Each named turn below is shown by a few rows before and after it. Which turns, in which order, take the first row of each later pair to the second? The first pair is answered.
R:
[ 15 -55  23 -17   0 -13  26   4  19 -19  11  -4 -10   4  11] -> [ 14 -21  31  -6  -3 -32  -7  -7  17  -2  12  15  15  49  -7]
[  8   5  26  -4  30 -29  19 -10  -2  36   1  15   1  -4  36] -> [  7  10  26   0  28 -25  18 -13  -4  38   2  12  -1  -4  35]
[ 20  46  16  -5  11 -16 -21 -25  -1   7   6  -3  13  54 -12] -> [ 15  60  -7  19  20  22  -7 -34 -16  18  10 -17  -6   4   1]
[-11  -2  12 -10 -23  -1  -6  12   6 -12 -21   8   8  20 -11] -> [-16  20   6   4 -19   9 -14   3   1   3 -19  10   9  17 -13]
M:
[-11  44 -25  30   0  45  -3 -19 -20  24   6 -13 -18 -60  17] -> [ 21 -61  23 -45  -7 -33  29  16  16 -30   8  -5 -25  -5  20]
[ -5 -56  14 -29   8  -3  26  19   6 -29  -1 -11 -14 -39  15] -> [-41   2  10 -11 -25   4 -32  21   7 -13 -37  12  40   4 -27]
[ 35  15  28  11  49 -11  -8 -39  -1  12  37   7 -32  10  13] -> [ 26   7  40  -6  31 -33 -23 -27  10   0  21  21  -9  47  -6]
T:
[ -3 -15 -15 -12 -19  -1 -11  28  -4  -4 -18  -7   6  19 -11] -> [  4  20 -27  16   1  18 -14   6 -20  21  -1 -11  -4   4  -2]
[ 14  30 -13  21  13   7 -12 -27 -10  21  14   4   5   6  10] -> [ 24 -22  10 -16   5 -29   0  -5   8  -8  12   8   6  31  10]
[  5 -40  32 -20 -16 -16   7  -7 -21 -20  -2 -19 -18   0   8] -> [-25  -3   9   4 -34  20 -10  -6 -29 -10 -28 -18  -4 -23  -6]
[ 13  20  11   3  18   1 -17 -12 -17  24  -1  18  27  -4   6] -> [ 20  -7  24 -19  14 -18  -9   0  -4   9  -1  19  26  11   5]
Pairs:
Between the rows of a pair lie 2 to 3 turns.
[  1   5 -19  36  10   8  25  -2  -5   2  -2 -12  -9 -27   8] -> [  5  -4 -16  31  10   3  31   2  -4  -4  -3 -13 -12 -27  13] => R, T, T
[-12 -19  22 -19 -15 -14  47   3  -3 -10  12   8  -8  31  -9] -> [-33  24  -6  18 -16  33  36  -9 -17  10   1   1  -6 -10 -12] => M, R
[-29 -11  -8  11 -12  21  21  13 -11   4  11   7 -15 -58   6] -> [ -2 -11  29  -8  -5 -45  -4  10  -2   8  29  36   7  29  -9] => T, R, R
[-10   2 -17  19   7  33  23  -8 -12   5   1 -19 -13 -44  10] -> [ -3  40  -7  35  15  12  -7 -26 -18  30  13   0   8   0  -2] => R, M, T
[  7  -2 -12   6   9  31   0 -30 -23  -4   2 -21  -6 -47 -24] -> [ -4  21  -5   7  -6  19 -32 -30 -18   0 -14  -3  22  -9 -43] => R, R, M
[ 32 -24  -8 -14  36 -10  33  12  -9 -34  25 -26 -46 -30  34] -> [ 37   3 -13   3  48  -3  24  -5 -18 -16  38 -22 -47 -29  37] => M, T, M
[ 23 -12   3 -17  23  -1   8  16  -2  21  15   7 -30  22  36] -> [-15  18 -23   3   0  42 -10  19 -10  25 -16   4 -17  -8  19] => R, T, M
[ 18  33  19  28  27   7  -2 -24 -20  16  16   3   1 -11   7] -> [ 11  25  30   9   2 -14 -22  -9 -10   5  -4  17  27  31 -11] => R, M, R
[ 20 -27   5   2  22 -25  33 -15  -4  -1  38   6 -30  -5  28] -> [-20 -30 -20   3 -10  18  34   4  -1 -17  -4  -5 -23 -48  17] => T, T, R
[ 21 -33  -5 -37  26 -14  19  -8  12 -13  30   2 -25  14  11] -> [ 15 -32   2 -41  14 -25   4  -2  17 -14  16  10  -9  37  -1] => M, M, M
[ 12  -5 -27  -4 -10  48  21   9 -18  -3 -29 -20 -14 -41  -3] -> [  9  13 -30   6  -9  51  12   4 -22   5 -28 -14  -8 -40  -7] => R, T
[-22  15 -19  22   4  45  28 -14  -3  17   3 -16 -13 -44  14] -> [-42  30  -8  12 -27  26 -14   2   7  10 -29  10  32  15 -23] => M, M
[ 14 -27   4  -9  31  -5  -4 -33  -5   6  15  -2   9  -1  -2] -> [  6 -37  10 -21  19 -12 -11 -20   1  -6   0   3  18  11 -10] => M, M, T
[  0  34  11  21  -1  -7 -20 -17   2  42  10   6  30  28  -6] -> [-12  10  15   0 -22 -14 -21   6  17  19 -11   8  41  38 -18] => T, T
[  6  54  -4  53  10   6 -10 -33 -23  25  19 -19 -15 -10  -4] -> [ 33   1  35   8  11 -57   1 -19  -3  -1  30  -8 -13  45  -1] => M, R
[ 22  -6  -4 -19   8  -5  22   7 -11 -14  15 -14   0   2   8] -> [ 19  23  -4  -7   8 -11   3  -1 -17   2  14  -3  14  23  -4] => R, R
[  0 -12  15 -24   0 -34 -17  12  11  -8   2  14  15  35 -19] -> [ -3 -37  11 -34  -4 -24   3  21  15 -27  -5   2   2   6 -12] => M, R, M
[  0  15  -3   9  19   9  -1 -16 -15  18  17   1 -16  -7   8] -> [-10   1  12 -12  -6 -13 -16   5  -2  -1  -8  16   8  28 -13] => M, R, T
[-30  29  -8   5 -23  63  -1  14   3  22 -17  -2  26 -24  -7] -> [-25 -11  17 -31 -38  22   0  33  20  -3 -26  10  37  19 -19] => M, M
[ 23 -30  19 -31   7   4  32  14   2  -3   5  13 -14  -8   8] -> [ 18  29  21  -3   9   1  -8  -6  -7  26   5  33  12  31 -10] => R, R
[ -3  18   5   6   7   6  -6  -5 -14   8   2  -3   7  -5   1] -> [-11   3   1  -2  -2  12  -1   5 -10  -4 -12  -7   7 -13  -3] => M, T, M
[ 13 -28   8 -32  -8 -19  -3   5  -7  -7   4  17   0   9  -6] -> [ 22  -5  -6 -11  13   5   4 -15 -20  12  22   8 -20 -23  10] => T, T, R
[-12 -39 -13 -23  -3  16  32  14   9 -15  -1 -15 -21 -39  15] -> [ 18 -12  -5  -4  33   5  31 -14  -5  12  36 -11 -33 -25  27] => M, M, T
[-37  -6  -1  -3 -38  13 -16  26   0 -18 -35   7  15  -7 -17] -> [ 11 -15  -3  11  17  13  23  -4 -14   0  24 -13 -36 -42  29] => M, T
[ 29  17   5   4  36 -20   1 -25   9  31  31   5 -11  38   9] -> [ 12 -36  15 -36   1 -34   9  12  29  -9  -1   3  -1  43  -4] => M, R, T
[ 20 -46   0 -50   3 -24  15  26  -1 -31  -4   2 -13  26   8] -> [ 15  54 -29  21  31  22 -15 -19 -33  30  14   4 -12   3   6] => R, M
[ 50 -32  -5  -2  -4 -19 -18  11  -8  -3  -9 -37 -16 -14 -10] -> [ 45  -5  -1   5 -10 -24 -42   5  -9   5 -13 -23   7  15 -26] => R, R, T
[ 20  -6  -4   4   9  10  12   1   0  -4  17  -8 -17 -15   0] -> [ 23  -4  13  -5   3 -12  -3   2   6  -5  16   6   1  20 -10] => R, R
[-16  29  -2   6  -4   8 -27  -5  13   3  -2   2  38  29 -16] -> [ 16   7  14  -6  24 -21  -7 -14  16   5  31   2  19  41   4] => T, M, M
[-19 -49   6 -44 -46   6  15   4  12 -50 -16 -29   2 -13  -4] -> [-35   5 -22   0 -39  54   2 -17  -7 -23 -18 -34   2 -49  -4] => T, M, T
[-32  -7  -7 -14 -11  -7   0   0 -13   2 -28 -12  -1 -35 -26] -> [-24  25  -2  -2  -1 -18 -18 -17 -19  22 -15   1   7  -6 -31] => T, M, M
[ 38 -44  -9 -16  33 -22  33 -27  -8 -16  34   3 -45  -4  28] -> [-26  12 -53  21  -7  53   3 -19 -18  -7 -26   1 -17 -53   3] => R, T, M
[ 33  -9  -6 -11   9  -9  13  13  -6 -13  12  -9 -24  -2  13] -> [ 13  24 -25  13   0  23  -2   8 -15   1  -2  -9 -16 -20   6] => T, T
[ -3  -1 -25  -1  16  27   2 -16  -1 -10  15 -16 -19 -27   8] -> [-20  -4 -28  -7  -8  33  -9   0   5 -20 -10 -12  -2 -20  -8] => M, T, R
[  2  35 -10  29  16  39   1 -11 -13  28  13  -1   3 -40   6] -> [ 16   7  -3  16  23  31  21  -9  -8  17  24 -10 -11 -48  20] => M, M, M
[-15  -5  19  -3 -30 -17 -28  10   5  -9 -32  22  30  33 -32] -> [ 17 -19  -1  15  19  17  29 -15 -11   2  15 -15 -35 -52  19] => R, M
[  6  22   6   8   3   2 -17 -13  -6  15  11   7   5   7 -10] -> [ 10 -14   0  -5   4  11  12  -5  -1  -3   9  -7 -16 -25   5] => R, R
[ -7   2 -11   6  22   5  16 -20 -12  -8  -7 -21  -2 -35   6] -> [-14 -22   4 -18  -2 -18   9   0   2 -28 -26 -10  17  -4  -8] => T, T, R
[-24 -41  12 -44 -14  -7  22  -3  38 -22 -34  16  25  -7   2] -> [-36 -14 -10 -15  -8  34  27 -16  25  -9 -33   2  12 -51   8] => T, M, T
[ -8  73  -4  30  22  15 -39 -49 -22  52   8  34  16   7   7] -> [  4  61   9  17  26  -9 -43 -49 -16  48  15  41  19  38   5] => T, M
[ 14   0 -17   9   3   2   9  -7   1  32  24  -5  -5 -34  18] -> [ -4 -27  -5 -20 -33 -18  -4  19  19   7  -9   6  22  -3  -6] => R, T, R
[-20 -44 -15 -35 -15   7  24  16  27  -2   1   3 -17  -7  -4] -> [  3 -19 -19 -11  19  11  30 -15  11  27  36   2 -36 -16  14] => T, T
[  6  -2   7  -5  -9 -31   3   3  -9  -4   5  20  18  32 -12] -> [-14  -1 -21   6 -12  18  23   5 -15  -8  -7  -3   0 -32   1] => T, R, R
[ -5  -7 -14 -12 -51 -36 -29  45  18 -20 -31  23   5  40 -53] -> [ 56   4   1   6  16 -65  -8   2   3  15  46  19 -38  46 -13] => T, T
[ 21 -43  18  -3   7  25  25   4 -13 -20  12 -31 -15 -63  26] -> [-13  22  27  10 -32  10 -52   6 -12  -1 -26   7  58  21 -26] => M, R
[-23   1  -7  -3 -28  20 -12   9  -2 -27 -21 -13  -2 -25 -16] -> [-17 -13  -1 -14 -27  11  -8  13   2 -36 -21 -12  -2 -18 -13] => M, M
[ 41 -44  -1 -30  10  -9  19 -23  -8 -26  45   0 -32  -2  31] -> [ -2  50 -31  25  -7  42 -34 -41 -29  13  15  11   3  -9   0] => T, R, T
[-23  16 -26  13 -19  36   1   6  -7   4 -15 -13   2 -38 -10] -> [-17  36 -23  24 -10  30  -9  -4 -12  19  -8  -7   5 -27  -7] => R, R, T
[-32  43 -23  25 -23  36 -12 -10  -9  14 -16  -1  22 -26 -10] -> [ 15  -6 -12   7  16  17  37 -18  -8   8  33 -16 -27 -48  31] => R, T
[  7  39  -4  12   8   9 -15 -10 -25  17   8   6   9   0   4] -> [ 28  -2  13 -15  16 -23   6  -2 -14   1  23   4  -4  16  15] => M, R
[ 22 -15  14  -5  -2 -42   8  -6   3  -5  29   4  11  71   7] -> [ 25 -50   2 -12   1 -23  43   3   4 -21  30 -17 -18  20  26] => M, R, T
[ 44  25  11  -3  45 -28   7 -14   0   7  45  12 -28   8   5] -> [ 13  64   5  13  19 -16 -33  -9  -4  16  13  26   7  28 -27] => T, R, T
[  2  32  -7  18  -2  -3 -17 -11  12  24  15  -9  -7  -7  -7] -> [ -9  -9 -10  -6 -20   8   2  11  21  -5  -3 -20 -12 -28  -4] => R, R, T
[-29  19 -18  21   1  26 -17  12  -8  10 -25  10   1 -11  -9] -> [-13   0   6   3   2 -17 -23  15   0   3 -16  23  14  39 -16] => T, T, R
[-27  21   4   6 -38   5 -26  13   1  -1 -24  15  26  24 -29] -> [-19 -20  15 -17 -38 -11  -5  27  13 -21 -23  11  18  23 -23] => R, M, M
[-21  20 -18  10  -6  41   2   9   0  -4 -11  -6  15 -27 -22] -> [  7 -37   9 -29  -4  -3  22  24  19 -27   0  -3   5   4 -14] => T, T
[ 43   8  23  -4  38 -40  -1 -63 -22  27  79  17 -55  27  25] -> [-17  58 -29  38   8  51 -14 -59 -41  37  28   1 -45 -57  12] => M, T, M
